Every row belongs to one group in each of 3 separate groupings. Only the weakest grouping, the one that moves the rows least, is given. The first row asked about is in group 0, and each new group gets the next number.
The rows in order, each followed by its group:
[-41. -44. -35. -5. 6. -5. 38. 12. -24. 48. 29. 11. -87. 27. -39.
 26.] 0
[33. 13. 12. -22. 17. 24. -16. -11. -32. 38. 59. -50. 27. 9. 35.
 37.] 0
[-52. -28. -22. -7. -1. -5. 40. 21. -11. 62. 32. 12. -91. 18. -22.
 28.] 0
[-46. -27. -22. 4. 22. -10. 45. 28. -30. 60. 19. 7. -81. 14. -24.
 30.] 0
[84. 53. 36. -30. -3. 58. -38. 23. -6. 50. -32. -18. 17. 18. 8.
 67.] 1
[35. 26. -2. -2. 13. 27. -22. -2. -21. 41. 53. -49. 17. -5. 35.
 44.] 0
[-48. -24. -34. 42. -7. -69. 26. -23. 22. -87. -10. 44. 16.
 -40. -27. -107.] 0
[-36. 7. 27. 17. -25. -44. 23. 8. 58. -93. -109. 69. 45.
 -29. -30. -57.] 1
[74. 42. 62. -28. -9. 61. -40. 14. 0. 36. -55. -38. 21. 26. 23.
 62.] 1
[-61. -22. -43. 18. 1. -61. 21. -9. 30. -80. -25. 46. 5.
 -21. -23. -100.] 0
[33. 1. 7. -15. 16. 21. -23. -14. -21. 46. 51. -55. 22. 4. 21.
 53.] 0
[3. 8. -16. 20. -7. -6. -33. -42. 28. -104. 16. -10. 87.
 -56. 44. -84.] 0
[11. -1. 33. -23. 2. 15. 21. 37. 9. 49. -67. 48. -52. 46. -44.
 63.] 1
[48. 54. 31. 35. -16. -3. -62. -12. 43. -114. -79. 43. 101.
 -34. 31. -43.] 1
[-62. -9. -24. 35. -14. -59. 29. -22. 19. -83. -9. 36. 5. -30. -20.
 -85.] 0
[-36. -43. -17. -2. 5. 0. 46. 21. -22. 68. 27. 15. -94. 35. -29.
 9.] 0
[26. -1. 12. -30. 3. 32. -27. -13. -11. 32. 41. -56. 29. 6. 29.
 28.] 0
[34. -5. -4. -6. -2. 24. -26. -15. -33. 33. 59. -54. 12. 13. 33.
 29.] 0
